name the system of each run
path 1, kizad (10 x 18)
[[ -7 -57  12 -13 -13 -34  33  -1  16 -41   1  -7  -4  10  13  -4 -19  11]
 [ 24 -28 -12  30  -6  23 -32 -24  27  11 -20  38   6 -11 -20   6  -1  35]
 [ 25  40  -1  -6  -1  -9  27  -4 -36  35   7 -15  17 -35 -29  26   4   0]
 [ -9  22   7  -1  23  -6  15  21  35 -17  10 -50 -31  29  10  31   5 -15]
 [-48 -17  -9   2 -15  47 -10  16  36  21  16  32 -11   0  18 -30  -7 -13]
 [  4  -5  18 -36 -12 -20 -18  -3 -38   8 -12  17  14 -38  37 -24  34  27]
 [  5  10   0  26  36 -35 -32 -29 -25 -25 -37  -6  19  35 -15  10  13 -22]
 [-16 -24 -20  37 -26  -9  46  -6 -15  -7  27  -1  -6  15 -36  -1 -55 -14]
 [ 51 -14   3   3 -33  18   1  19  27  -6  12 -14 -37 -20   8  10  -7  62]
 [ 34  62  -3 -15  19  48 -34  11  19  35 -13   6  20  -2 -14   2  23 -16]]
path 2, Ginep (10 x 18)
[[ 25   7  -9  23  -1  26 -60  12  -8  13  -8   5  10 -23  11 -22   8  17]
 [  3  20  -1   4  -7 -10   6   9 -17  21  -6 -41  36  42 -17 -19   0 -21]
 [ -2   1   4  -3  -4  -2  32  -4  19 -35  13  -9 -46  47   7   4   9  10]
 [ 15  14  -7   0  -1  41  -8   2  13 -18   5  52 -21 -27 -11  -7  -9 -10]
 [ 25   9  13 -30 -15 -17   9  20 -29  14 -12 -15  41 -40  -6 -12  -3 -17]
 [ -9 -27  19 -14   1 -44   3 -10  24 -14 -34 -21   9  37   9  17  -2  -3]
 [-24 -18 -19  26  17  11  13 -27  15  -9  30  39 -22   4  -6  24 -29   3]
 [ 26   6  -5  14  -4  19 -15  18 -19  22  19 -10   0 -64   8  -1   6  31]
 [ -5  14  13  -5  -9  -8 -27  14  14  40 -46 -36  32  18  -3 -11  23 -11]
 [-45   2  -2  -4   9 -14  41 -20  -3  -9  21   3 -21  56   4   2   4 -15]]
path 3, koba (10 x 18)
[[-17 -13 -19  -7  37  18  30 -11  28  13  50  16  27  18  -4  20 -26 -16]
 [-18 -10   9  -6   1   6  27  19 -24  -4  24 -14 -16 -59  24 -21  40  19]
 [-20  -3  11  17   4   9 -16 -12  20   1 -65   3  12   7 -30 -21  42 -29]
 [-17  16 -12  10 -20 -30  18 -29 -54  27  14  15   2  35 -17   9 -33  -5]
 [ 16 -10   2  23 -12  -3 -27   4   2 -36   4   1 -64   0  29  12  -5  45]
 [ 19  16 -18  11   5  57 -39  30  43  21   3   5  21   8 -11 -14 -22 -21]
 [ 15  28  15 -49   1 -32  22  24 -27  27  17 -47  36  -1  20   6   1  -6]
 [ -6 -35  16 -23  37 -19  26 -24  33 -57 -14  18  -7  19   8   6  33  -4]
 [-14 -16 -20  15  -6  31  21 -16 -25   4  22  56  16 -35 -28 -34 -14 -17]
 [ 12   3  16  23 -45 -29 -19  12 -37  17 -47 -33 -17 -47  -5  -2  11  22]]
path 4, kizad (10 x 18)
[[ 20  29  -8  15  34   9 -49  -3 -23 -20  -5  39   2 -46  -2  14 -19 -27]
 [  0 -10   8   4  -2 -26  26  39 -14  -4  -6 -63  38 -17 -15 -14 -18 -40]
 [ -2 -40  -6   9  -1  11  11  -9  51   9  14 -18  11  65   4  -5  10  41]
 [  1  17 -17   0   7  41   5 -35 -15  16  28  71 -17 -23  -4  -4  22  28]
 [ 13  44  25 -16   6 -25   6  19 -34 -33 -33 -21 -27 -50  -3  11  28 -30]
 [-28 -10   6  11 -17 -14 -11  16  42   3 -40 -36   8  53 -12  -2 -24 -40]
 [-15 -39 -15 -15 -31   1  11 -17   3  40  40  41   9  15  22  -2 -37  43]
 [ 46  18   1   3  40   0 -37 -11 -27 -24  10  18 -11 -51  23  21  21  33]
 [ -4  28  -1  31  22   6  -3  23  -8  -8 -25 -44  27  -6 -42 -14   6 -65]
 [-29 -36   4 -13 -37 -10  59  10  23  13  20 -37   1  52   2 -20  -8  15]]
path 5, gukib (10 x 18)
[[ 31   5   6  10 -20   3 -20  17  10 -21 -38 -15  -3   9 -20 -15  -4 -12]
 [ 13  -4   3 -29 -28   4  27   8  25 -15   5  13  -9  24  -6  -2 -30  -9]
 [ 12   3   8 -31  12   9   2   0  15 -11  18  22 -17 -19  29  15   7  19]
 [ -5  -7   6  -6  35   0 -21   2   2   0  -8   8  36 -39   8   2   9 -20]
 [-18 -33   4   5  -3 -40  25 -12 -22  -1  -7 -15  27   2 -11  -3  -7  -6]
 [ -3 -17 -11  33  -8  -5   4 -29   1  12  12   8 -19  23  -9  19  -8  41]
 [  0  38  -9  22  -5  28 -11   5  -1  34   6   2 -19 -22 -16  16  -5  -3]
 [ -9  27  19  -8 -18 -11 -11  33   3   5 -29 -38 -14  -4   8  -4   9 -24]
 [-18 -15   2 -18  -1   1  -4   8  27 -16   0   4   2  54  20 -24  -4 -13]
 [  4   0 -11 -20  16  19  18 -14 -18  -6  46  36   6   1  15 -21  11  11]]
path 6, zitul (10 x 18)
[[  4  -5 -12  40  15 -24 -19 -40 -31  28   2  -1  -2  -9  -6  40   2  46]
 [-15  34 -11  52  -5  -1 -11   2 -10  34  -1 -43 -26  19 -19  28 -11   2]
 [-29  18   2  -2 -39  11  31  33  17  35  14 -47 -22  28   3  -9  -8  -5]
 [-21   2  10 -46 -17  32   7  23  28  10  19  15 -15  16  44 -34  19   5]
 [ -6   6   2 -26  24  16 -33   0 -16 -27   1  48  18  -6  31 -47  27 -23]
 [ 27 -19  -1  13  19 -30 -17 -16 -40 -57 -23  13  30  12 -14 -28  -1 -23]
 [ 47 -30 -13  28  -9 -25   8 -30   5 -20  -9   7  14  28 -45  26 -44  19]
 [ 40  29 -12  10 -14  18  25  -5  18  40  19  -5 -17 -13 -37  57 -31  27]
 [ -9  52  17 -16   3  25  18  41  32  28   2 -41 -38 -41   6  34  17 -12]
 [-71 -15  24 -34   8   0  15  36  31  -1  -8 -21  -1 -31  41 -19  28 -40]]
path 7, kuvut (10 x 18)
[[-24  11  -4   6  22  -8  21 -31  -5 -16  10  28 -24  22  -8  19   5 -12]
 [-20 -13   2  18 -15   2  -9   9 -17 -10   2   8 -30 -47  15  -7   3  13]
 [  4 -11   3   3 -24   6 -30   9  12  34 -34  -6  30  -5  -7 -20   1   5]
 [  5  16  -4 -12  -5 -19  14  -9  -6  23  12 -11  12  49  -7  17 -26  -2]
 [  8   5  -3  13  25   1  -7   3   5 -36  26  -7 -37   4  22  18   1  15]
 [ -6  -2  -4  10  11  34 -18  24  10  -3   0   6  12 -34   2 -32  10 -24]
 [  7   4  10 -31 -21 -13  33   2 -18  17 -12 -12  32   7 -16 -23  12  -7]
 [ 16   0   3  -1   2 -19  13 -35   4 -21 -13  21 -22  36 -10  22   5  19]
 [-13  -2 -11  29   3  14 -17  -1  -3  -7  15  28 -27 -36   2  16 -32  -4]
 [  4  -9  10  -2 -21  -3 -14  36   6  28 -14 -37  22 -41   6  -7  -2   3]]
path 8, koba (10 x 18)
[[-22   5  -3   5 -18 -20 -22  -1 -16  16   0  25 -22 -30  13  33 -50  -4]
 [-17 -34   0  18  -9  -1 -44  25  31  15   1 -18  -3 -11  35   5 -22  21]
 [  0  -7 -12   6  29  19 -14   0  22  39  24 -20  47  22   9  -6  15  16]
 [  1  21   3   0  45  -8  29  -9 -25 -11  24 -24   5   0   2   5  41   0]
 [-21   0   4  16   6   7  28   1  -3 -46 -10   3 -27   6 -20 -24  21 -33]
 [ -4   4  -2   1 -53   8  11   2 -23  10 -13  21 -11  10 -17 -36 -13  -5]
 [ 34  14  10  -9 -28 -18 -34 -11 -11   8 -29  14 -16  10   6  14  -5  31]
 [ 21  10  -7  -2  21   0 -32   1  21  -6   8  10   4   8   6  36 -40  -9]
 [  0 -16   0 -11   6   2  11  32  10   0  38 -27  14 -23  21   1 -23  -3]
 [  0 -26  13 -16   9   7  20   5  28   1 -12 -16  26  -9   1 -18  42   9]]
path 9, kuvut (10 x 18)
[[  5 -25 -16  49   0  10 -26 -13 -21  28   0  10  20 -51 -19   0 -10  25]
 [ -7   5  -2  35 -23  -9  12  11   9  45 -20 -62  14  14 -35  16 -14   0]
 [-18  16   3  -6  -6  10  20  10  51   3  15 -27 -45  57  14  24  -5   7]
 [-16  35   3 -26  24  40 -26  19   9  -5  31  28 -30 -13  51 -11  19  -5]
 [  7  18  13 -27  11 -10 -30  11 -50 -10 -26   9  39 -28  16 -49  35 -29]
 [ 18 -36   1   3 -17 -48  19 -31 -32 -38 -34  13  33  44 -34 -27 -13 -16]
 [ 28 -43 -24  39 -23   0  27 -28   4 -18  31  32 -27   7 -30  22 -52  45]
 [ 26  17 -12  37  -2  40 -14  24  29  44  12 -26 -19 -68 -19  43 -14  30]
 [-23  51  20 -20  14   4   6  39  44  44 -31 -69  15   1  -5  26  19 -46]
 [-48  11  24 -70  22 -22  27  -2  26 -29   5   3 -19  60  54  -3  25 -30]]
path 10, gukib (10 x 18)
[[ -8  15   7 -11 -27   0  16 -28  -9  -4 -11  34 -51  25   4  -2  28  30]
 [  8  33  -4  -1   1  23 -56  -1  -6   3 -15  49  -7 -16   8  -3 -11 -17]
 [  5   1  10 -21 -21 -26  -8  38 -31  -8   1 -18  19 -24  17 -20 -38 -33]
 [ 20 -40  -2   2   1 -18  -6   8  21 -15  19 -25  10  35  23   1 -19  35]
 [ 15   4 -18   8  33  36  26 -13  21  14  44   8  15   2 -21  16   0   9]
 [ -1  20  16   2  16  -7  25  -2 -13  -4 -21 -22 -13 -43 -17  10  48  -4]
 [-21 -19   8  15 -12 -14 -19 -12  22 -10 -58   9  -2  23 -15  -5   8 -17]
 [-22  -1  -7 -18 -38   1  19 -11 -11  19  19  43 -14  17   4  -7 -34  -3]
 [ 15  23   2  -5   4   1 -40   8 -25  12  17   2 -19 -26  40  11   4  32]
 [ 13   4  -4  15  22   1 -33  27   5   3  -8 -32  43  -2  -5  -6 -21 -37]]
path 11, Ginep (10 x 18)
[[ 25  10  -5  26  18  13  27  -3  16   0   5 -36  -8   6 -33  16  27  17]
 [-20  18   8  10 -24  24  20  13  25   5 -25  -8 -41 -13 -21  -2  20 -14]
 [-23  18  13 -38 -37   1  15   2 -14  19  -9  31 -15 -12  12 -15   1 -12]
 [  6  10  12 -41  13 -31 -23 -14 -26 -11  -9  33  13   0  33   3   3  -2]
 [ -1 -17  -7  20  40 -24 -29  -6 -14 -33   3   0  27   3   9   5 -20 -21]
 [  7 -40 -16  45  -6   1   1  15   8  -9  23 -29   7   1  -7  -6 -28  17]
 [ 24  -2  -8  17 -24  28   5   1  32  34   2 -12  -4  16 -24   6   3  41]
 [ -1  53   5 -15   0  18  26  -7   9  31  -8  -5 -16   6 -22  21  31  -6]
 [-32  29  22 -31   3  -2  11  14  -6 -16 -14   5 -33 -21  22  -6  26 -31]
 [-24 -25   6 -21  -6 -11 -23   2 -14 -21  -9  42  14 -12  30 -36 -11 -20]]
path 12, zitul (10 x 18)
[[-19 -28 -11  20  19  17  -8 -17 -11  -5  31  41 -19 -55  21   1  12  35]
 [ -4   8  -2  52   4   2 -44  -7 -25  15 -44 -14  11 -23 -22 -17  35  -1]
 [-13   4   7   0 -18 -48  25 -17  -9  15 -34 -34  13  59 -25  15  -3 -13]
 [ -7   2  -9 -15 -31  -1  26  -6   8  12  46  20 -43  31  20  25 -45  30]
 [ 11  34  -9   9 -12  58 -42  41   3  18  28   8 -26 -39  24 -24  -2   5]
 [  5  15  20 -22  18   2 -16  33   8  -9 -36 -42  43   1   3 -39  41 -45]
 [-14 -50   7 -38  26 -43  42 -31  11 -43   7  18  29  45   7  -2  -2 -13]
 [ 17 -30 -26  30   1  14  -3 -37 -22 -23  37  70 -25 -24  -7   6 -24  43]
 [ 44  42  -7  55 -14  21 -41  10 -19  20 -40 -18  -9 -37 -47   6   7   7]
 [ -5  28  22 -26 -14 -35  34  17  30  28 -40 -67  15  35 -28  37  -9 -34]]

runs to name
path 13 (2 x 18)
[[-11  16  -1  -7 -21  12 -48  17 -17  15 -20  27  22   7   7 -39 -30 -40]
 [ 21  -3   0 -30   2 -36  24   3 -34 -10  37 -22  26  41  19  -9 -21   6]]
  Ginep
path 14 (2 x 18)
[[-12 -39  -8  20 -18   5   7   8  11 -12   6   9   1  -5  -7 -19 -33  -8]
 [ 19  -6  -7  -8 -22  13  13   2  10  36  16  -6  12  -9  -1   1   0  39]]
  kuvut
path 15 (2 x 18)
[[  6   9   0 -14  16   7 -23  16  22 -10  19   5 -16  -5  31  21 -17   2]
 [  5   4   2 -17  30   8 -15  17  -5  -2   9  -4  35 -25  19 -17  13 -19]]
  kuvut
path 16 (2 x 18)
[[ -5 -26   8   0  26  -9  20   5  19 -41  11 -17 -14  -5  15   4  16   3]
 [-16 -21  -4  27 -10  28 -13  -6  20  14 -27  20   3 -12 -20 -21  17   2]]
  kizad
path 17 (2 x 18)
[[-11 -12  -4  -3   6  10  35   5  -2  -9  39   2  -8 -16  11  -9   7  10]
 [  3   3   5   9   3  19  -5 -11   1   9 -21   7   1 -18  -8 -13  44  15]]
  kuvut
path 18 (2 x 18)
[[-15  -1  -5   5  -3  -6   9 -24  11  23 -16  13  17  32 -25   9 -12 -13]
 [ -5  -8   0  -4  -9 -11  25  -8  -6   1  26  12 -25 -20  10  28 -21  23]]
  kizad
path 19 (2 x 18)
[[ -7  -1  -4 -17 -11  28  29   6  19  11  25  10  -6   8   4 -19  11   9]
 [ 10  34   7 -15   6   6  -5 -16 -19  13  -8  15 -10  -9   0   3  36  13]]
  kuvut
path 20 (2 x 18)
[[  5 -28  -9  26  -5  -7 -27 -17   5  24 -15   9  27  -1 -14   6 -16  17]
 [ -1  13  -9  26   1  -9  14  -8 -13  31  15 -34  -5  12 -14  27  -2  21]]
  Ginep
path 21 (2 x 18)
[[ 11  27   3 -19  23 -12   9  -7 -30  10   7  -6  23  -8   1   0  21  -9]
 [-10 -12  11  12  12 -17  -7   7   7 -34 -22 -18 -15  11   9  -8  13 -13]]
  Ginep
path 22 (2 x 18)
[[ 26   6  14   2 -19 -37 -25   4 -11  -8 -26 -28 -20  17  14  17  -4  26]
 [-12  20 -14  16   6  15 -19   2  25   7   6   9  -8  33  -8  19 -40 -30]]
  Ginep
path 23 (2 x 18)
[[ 18 -24  -3  -5   3  38  -4  26  37 -46  20   9 -10  10  16 -38   4   3]
 [ 35  15   3 -27  -9  21   7  12 -15  20  -7   6  50 -22 -22 -34  12 -16]]
  koba
path 24 (2 x 18)
[[ 27   1  -3   2  19  10 -13 -10  15 -26  -9  19   5  17 -11  -2   5  -3]
 [  7  -2   4 -10  -8   0  28  -1  -6 -13   2  18   0 -27 -16  -1 -13 -16]]
  gukib
path 25 (2 x 18)
[[ -4  26   7  -1  -6  24   1   2   9 -27 -12  40 -60 -38  -3  13   6 -14]
 [ -4   7   9 -30 -29  -7 -18  28 -28  20 -15  12  28 -48  12 -24 -23 -33]]
  Ginep
path 26 (2 x 18)
[[ 41  -6   4 -11 -31  -9  23   1 -29 -29   4  27 -14 -45 -14  -4 -22  12]
 [ 41 -19  10   0 -14 -13 -33   9  34   1 -30  -7   1 -27   1  35 -27  23]]
  gukib
path 27 (2 x 18)
[[ -4   2  15 -25 -11 -33  16 -12 -22  17 -15  -9   9   6  10   5  20  16]
 [ -7  -8  -5  15  24  -1 -10 -32  10 -24  -7  36 -15  13  -4  14   5   4]]
  koba
path 28 (2 x 18)
[[ -4  -5  -4  18  16 -11 -11  -2  -7  -2 -13 -21  40  32 -15 -19   2 -26]
 [ -5 -27  -9   8 -12  -5  44 -16  -8  -7  30   5  -4  26 -10 -11 -10  22]]
  kizad
path 29 (2 x 18)
[[-37   9 -15  22  11  13   7  11 -11 -11  44   2 -21  12  12  -9 -28 -27]
 [  2 -12   6  -2 -29  16 -13  33  -4  -5   1 -20  -8   1  26 -52  23  16]]
  koba
path 30 (2 x 18)
[[ -2  35   4 -20  10   4 -26   0   2  23 -15  15  14   4   4  10   3 -21]
 [-17  -5   7 -15  15 -34  -3   3 -18 -15  11  -5   7   5  27   5 -15 -14]]
  koba
path 31 (2 x 18)
[[ 14  10  -6  -3  35   3  28  -2  -1 -12  29 -16  23  17 -12   3   8 -11]
 [  3 -10   1  19  14   2  27 -12  -2 -31  -5  -3 -17 -11 -19  -8  34   5]]
  gukib
